Each path is a new rotation, seen through one point. The rows after it are directions, each followed by how far the rotation turns it, in degrees each step (0 if it stays put).
Each turn is a multiple of 5 degrees from 10 to 175, or 0.
Each row of a path follows its step; steps can be skipped.
Rotation 1:
step 0: -.20, .05, .33, .17, .07, -.20, .05, .01, .10, -.16, -.09, -.10, .11, .04, -.17, .28, .12, -.11, .13, -.13, -.08, -.02, .14, .25, -.01, .10, .16, -.29, .02, -.29, -.03, .10, .16, .11, .15, .10, .20, -.10, .29, -.18, -.04, .03, -.06, -.01, -.01, .16, .08, -.13, -.11
step 1: -.09, .02, -.12, -.10, .04, -.08, .19, .06, -.02, .11, -.09, .00, .32, -.18, .10, -.27, .22, -.19, .01, -.08, -.01, -.06, .07, .00, -.16, -.15, .13, -.18, .09, .01, -.19, .07, -.16, .20, -.05, -.25, -.08, .12, .05, -.02, -.05, -.18, .04, .27, -.14, -.18, -.22, -.29, -.24
step 2: .06, -.12, -.11, -.02, -.33, -.07, -.07, .03, .02, .06, .06, -.22, .12, -.36, -.01, .15, -.09, .07, .11, .17, .02, -.21, .05, -.07, .12, -.23, .18, .12, -.22, .10, .04, -.23, .01, -.16, .12, .16, .14, .19, .19, -.05, .29, .15, .01, .10, -.05, -.03, .04, -.14, -.24
step 3: -.08, -.13, .18, .25, .00, .04, .22, .00, .12, -.32, .01, .14, .03, -.26, -.01, -.16, .27, -.05, .13, .08, -.05, -.05, .05, -.04, .06, .15, .19, -.23, .08, -.10, .28, .07, .04, -.07, .15, -.06, .25, -.11, -.16, -.17, .04, .11, .15, -.10, -.21, .00, .19, .22, -.18
step 4: -.07, -.22, .17, .02, .17, -.14, .02, .23, -.13, -.13, -.14, .27, .15, .00, -.04, -.16, .00, .15, -.25, -.02, .00, -.21, .04, .06, -.11, -.02, .23, -.01, -.13, .08, .06, .06, -.04, -.12, .15, -.22, .01, -.14, .33, -.06, -.07, -.16, .00, .27, -.02, .00, -.30, -.24, .10
step 5: -.12, .06, -.05, .04, -.12, -.03, .10, .17, -.03, .06, -.05, -.22, .08, -.17, -.28, .12, .09, .06, .19, -.27, -.23, .06, .18, -.01, -.10, -.18, .06, .00, -.04, -.28, -.13, .03, -.10, -.17, .07, .22, .06, .03, .24, -.14, -.13, .30, -.02, .25, .16, .06, .09, -.21, -.13
step 6: -.07, .06, .17, .06, -.13, .07, .01, .02, .16, .06, -.15, .05, .32, -.32, .08, -.06, .03, -.35, .10, .10, -.05, .00, .07, -.17, -.17, -.07, .21, -.06, .08, .08, .07, .20, -.25, .16, -.09, .04, .07, -.06, .05, .09, .02, -.16, -.16, .02, -.26, .06, .03, .16, -.40
step 7: -.14, -.34, .18, .05, -.02, -.11, .00, .06, -.03, .08, -.10, .10, .11, .05, -.10, .08, -.01, -.01, -.09, .10, .12, -.34, .01, -.15, .22, -.26, .13, -.09, -.27, .03, .09, -.24, .07, .12, .17, .00, .12, .16, .08, -.31, .03, .00, .03, -.09, -.12, -.33, -.10, -.13, -.11
step 8: -.03, -.01, -.07, .17, .14, -.14, .18, .23, -.10, -.25, .03, -.04, -.18, -.35, .11, .13, .35, .11, -.08, -.08, -.12, .07, -.05, .16, -.13, -.13, .10, -.09, .00, -.20, -.02, .10, .26, -.07, .01, -.14, .13, .03, .10, -.18, .05, .33, .05, .07, -.18, .04, -.05, .04, -.22
step 9: -.06, -.11, .22, .03, -.11, -.09, .09, -.06, .08, -.19, -.17, .16, .36, -.08, .02, -.03, .05, .12, .21, .15, -.17, .03, .16, .02, -.22, .06, .18, .09, -.03, .07, .19, .20, -.09, -.26, -.15, -.09, -.07, .15, .09, .10, -.01, -.19, .09, .18, .10, .14, -.20, -.33, -.19
step 10: -.14, .03, -.09, .11, -.35, .04, .13, .14, -.01, -.02, .07, .02, .12, .02, -.05, -.22, -.26, .12, .04, -.11, -.09, -.05, .01, -.24, .08, -.18, .11, -.19, -.17, -.07, .09, .05, -.20, .07, .31, .14, .15, .17, .28, -.09, -.23, .13, -.06, .16, -.10, -.18, .24, -.11, -.07
Speeds:
-.03, .00, -.08, -.01, .05, -.02, .02, -.03, .01, -.04, .04, -.04, -.03, -.01, -.01, .00, .00, -.07, .02, .09, -.01, -.03, .00, .02, -.02, -.03, .08, .03, -.02, .08, -.02, -.06, .07, -.02, -.02, .02, -.05, -.03, -.06, -.01, .03, .03, .02, -.07, -.06, -.10, -.03, .00, -.05 | 70
.03, .01, .00, .05, -.02, .07, -.07, .06, .07, .08, .04, -.04, .02, -.02, .01, -.01, -.08, .02, -.02, .08, -.08, -.02, .03, .03, -.02, .00, -.03, .01, .01, .02, .01, .08, -.04, -.02, .02, .02, -.01, .03, -.08, -.03, .02, -.03, .04, .02, .00, -.03, .08, -.03, -.05 | 95
.03, -.06, -.01, -.04, .04, .03, .01, .00, .01, -.02, -.03, .05, .05, .11, -.06, .04, .08, .02, .05, -.04, -.04, -.02, .06, -.03, .03, .01, .02, .00, .08, -.02, .01, -.05, .01, .00, .04, .05, -.03, .08, -.07, -.01, .03, .01, .01, .00, .05, -.02, .07, -.03, -.03 | 160
.01, -.04, -.04, .00, -.06, .00, -.10, .05, -.01, .02, -.07, -.03, -.08, .04, .00, -.06, .02, -.04, -.05, -.03, -.02, .01, -.09, -.04, .01, .01, .00, .02, -.04, -.01, -.03, -.01, .03, -.02, .07, -.01, .01, .02, -.02, .03, .02, .10, -.04, .07, .00, -.05, -.03, -.07, -.01 | 125
-.01, .01, .04, .00, .08, -.02, .01, .05, .01, -.01, .01, -.03, -.08, .05, .04, .03, .07, .00, .00, .06, -.01, .06, .03, .01, -.12, .03, .01, -.01, -.03, -.06, -.03, -.01, -.03, .00, -.02, -.03, -.02, -.02, .07, -.01, .05, -.03, .05, .05, .05, -.05, .01, -.07, .05 | 90
-.02, -.04, .01, -.02, -.03, .01, .03, -.03, -.09, -.04, .03, -.07, .00, .03, -.05, .07, -.14, .03, -.04, -.04, .03, .03, -.03, .02, -.03, .03, -.02, -.01, -.04, -.05, .05, -.09, .00, -.01, .01, .07, .01, .00, .00, -.07, .02, -.03, .03, .05, .01, -.04, .01, .00, -.06 | 140
.04, -.08, -.04, -.02, .00, -.04, .00, .00, -.04, .00, -.02, .00, -.03, -.06, -.02, -.03, -.01, .02, .03, .05, .01, .07, .05, .06, .00, .04, -.02, .04, .08, -.11, -.01, .05, .02, .06, .05, .00, .04, -.04, .01, .06, -.06, -.01, -.03, -.05, -.02, -.07, .02, .03, -.05 | 140
.06, -.06, -.04, .11, .05, -.06, -.01, -.04, .01, .00, .02, -.03, .02, -.03, .03, .00, .00, .00, -.04, -.08, .02, -.07, .00, .05, -.06, .02, .00, .01, .07, .02, -.01, .03, .01, .03, -.09, .08, .00, .02, .00, -.03, -.06, .04, .02, .05, .01, .00, -.05, -.05, .04 | 95
Rotation 2:
step 0: .23, -.06, .08, .01, -.05, .14, -.13, -.25, .02, .15, .11, .06, -.19, -.35, -.24, -.08, .09, -.04, .15, -.16, .05, .37, .06, .08, -.08, .29, .16, .22, .12, .10, .10, .11, .01, .08, -.07, -.08, -.24, .17, .10, -.25, .04, .02, -.21, -.11, .16, .02, -.15, -.11, -.27
step 1: .32, .19, .03, .04, -.09, .01, -.10, -.12, -.13, -.38, -.03, -.23, -.18, -.05, .16, -.01, -.24, -.09, -.09, -.10, -.10, .12, .03, -.19, .11, .09, .20, -.04, .06, -.06, -.07, -.35, .00, .07, -.23, .17, .06, .20, .19, -.05, .00, .24, .18, .12, -.07, -.27, -.19, -.06, -.18
step 2: .42, -.07, .12, .12, -.21, .15, .00, -.04, -.11, .12, -.22, -.37, -.07, -.22, .04, .26, .08, -.14, -.10, .01, .00, .01, .21, .14, -.11, .12, -.08, .01, .19, -.21, .09, -.06, .14, -.05, .14, -.18, -.12, .09, -.14, .09, .15, -.11, .18, -.22, -.07, -.08, .26, -.18, -.13
step 3: .12, -.23, -.08, .02, -.09, -.10, -.16, -.14, .17, .10, -.05, .07, -.23, -.32, -.13, .11, -.34, .13, -.05, -.10, -.29, .27, .13, -.14, -.10, -.14, -.03, .06, .05, -.04, -.11, -.19, -.08, -.10, -.20, .09, -.05, -.14, -.12, -.19, -.17, .24, -.10, -.33, -.17, -.08, .14, .06, -.09
step 4: .18, -.09, .08, .23, .04, .15, -.24, .05, -.02, -.11, .18, -.01, -.03, -.23, -.26, .04, -.09, .07, -.08, .05, .05, -.07, .06, -.20, -.03, .33, -.05, -.01, -.06, .16, -.25, .09, -.12, .20, .08, -.14, -.18, .38, .03, -.13, .05, .20, .06, -.04, .05, -.03, -.01, -.28, -.41
step 5: .16, -.02, .01, -.07, -.14, .09, -.14, -.06, -.12, -.14, .11, -.25, -.08, -.09, .06, .21, .04, -.20, -.10, .03, -.16, .36, .00, -.14, .30, .06, .44, -.06, .33, -.07, .21, .01, -.18, -.19, -.10, .05, -.01, .25, -.15, -.09, -.03, .17, .05, -.15, .19, -.13, -.05, .02, -.02
step 6: .18, -.07, -.10, .05, -.01, .08, .13, -.05, -.17, .20, -.16, -.18, -.12, -.19, -.24, .09, -.18, -.11, -.09, -.06, -.03, .14, .00, -.05, .04, .11, -.15, .03, .02, -.36, .05, -.36, .32, .33, .05, .10, .00, .18, -.30, -.02, -.04, .10, -.02, .06, -.08, -.30, .07, -.21, -.14
step 7: .29, -.29, -.14, .10, .04, .10, -.17, -.37, .13, .14, -.02, -.14, .09, -.11, -.07, .25, -.01, .12, .02, -.25, .05, .08, .01, -.15, -.06, .02, -.05, .08, .09, .05, -.14, -.22, -.23, -.34, -.17, .18, -.14, .14, .11, -.09, .02, -.14, -.02, -.24, -.13, -.02, .12, -.30, -.10
step 8: .11, -.12, .40, .21, -.12, -.11, -.02, -.15, -.01, -.11, .01, -.15, .00, -.40, .00, -.01, -.07, .13, .01, -.20, -.19, .12, -.07, -.27, .13, .16, .12, .20, -.06, .11, .03, .16, .25, .18, .03, -.02, -.18, .08, -.02, -.22, -.13, .18, .09, -.17, .06, -.04, -.18, -.01, -.32
step 9: .43, .15, -.11, .02, -.13, .20, -.04, -.09, -.09, -.20, -.20, .11, -.28, -.11, -.14, .28, -.11, -.14, -.02, .22, -.21, .13, .13, .04, .20, .05, .26, -.04, .04, .02, .01, -.10, -.13, .05, -.14, .04, -.01, .12, .00, .16, .17, -.06, -.01, -.12, .07, -.11, -.24, -.31, -.26
step 10: .39, -.01, -.03, -.19, -.14, -.03, -.18, .00, -.23, .19, -.05, -.14, .01, -.39, .13, .12, -.02, .04, -.30, -.28, .09, .37, .17, .11, .03, .07, -.16, .04, .14, -.24, -.07, -.11, -.04, .02, .18, .06, .01, .07, .03, -.09, -.10, .18, .12, .07, .06, -.22, .17, -.02, -.09
Speeds:
-.01, -.02, .06, -.03, .03, -.06, .04, .01, -.04, -.01, .05, .00, .00, -.03, -.03, -.03, .01, .01, .07, -.05, -.05, .08, .08, -.04, .01, .00, .04, .00, -.02, .01, -.01, -.02, .03, .01, .02, .01, .01, -.06, -.01, -.07, -.05, -.01, -.01, -.01, .01, -.12, .00, .13, .06 | 145
.01, .01, -.04, .07, -.05, -.06, .07, -.03, -.03, .00, -.04, -.04, .06, -.05, .06, .05, -.03, -.10, -.03, .07, .00, .05, .06, .03, .01, -.03, -.03, -.06, -.05, -.03, .02, -.01, -.04, .03, -.03, -.06, .06, -.02, -.03, .00, -.03, -.04, -.01, .04, .05, -.02, .00, -.05, .05 | 95
.04, .07, .04, -.07, -.04, .00, .04, -.03, -.02, -.07, .00, .01, -.07, -.03, .09, .02, -.01, .04, .03, .00, .02, .06, .04, .10, -.02, -.02, -.05, .04, -.04, .06, .02, -.02, .03, -.01, .02, .01, -.02, -.06, .09, -.03, .03, -.03, .02, .02, -.03, .04, -.01, -.02, -.05 | 40
.03, .01, -.02, .03, -.05, .06, .01, .07, .03, -.03, .04, .04, .01, -.08, .00, -.03, -.01, .04, -.02, .03, .00, -.04, -.04, .09, .07, .04, .03, -.03, .01, .01, .04, -.01, -.06, .05, -.01, .07, -.08, .01, .05, .01, -.03, .00, -.06, .01, .11, -.04, .00, .03, .04 | 80
.03, -.03, -.01, .07, .02, .00, .03, -.08, -.01, -.02, .03, -.10, .00, .03, .02, -.08, .00, -.03, .06, -.04, .05, -.06, -.04, .02, -.04, .02, .00, -.01, .06, -.06, .09, -.07, .04, .02, -.06, .03, -.02, .00, .04, -.04, .02, -.03, -.02, .00, -.05, .01, -.03, .01, .04 | 65
.07, .02, .00, -.09, .01, .04, .05, .00, .04, -.07, .00, -.01, -.01, -.01, -.03, -.05, -.04, -.08, .00, .06, .06, -.03, .05, -.06, .11, .03, .01, .06, .04, -.07, -.01, .05, .02, -.03, .04, -.01, .04, -.03, .03, -.01, -.01, .03, .03, .00, .00, .00, -.04, -.03, .06 | 90
-.02, -.05, -.02, -.04, .02, -.08, .02, -.02, -.07, -.04, .00, .01, .05, -.02, .00, .02, -.01, -.02, .01, .01, .02, .03, -.09, -.02, .06, -.01, .00, .03, .03, .01, -.07, .02, .09, -.03, -.02, .07, -.07, .01, -.01, .05, -.01, -.11, -.07, .03, .02, -.01, -.01, -.04, -.03 | 40
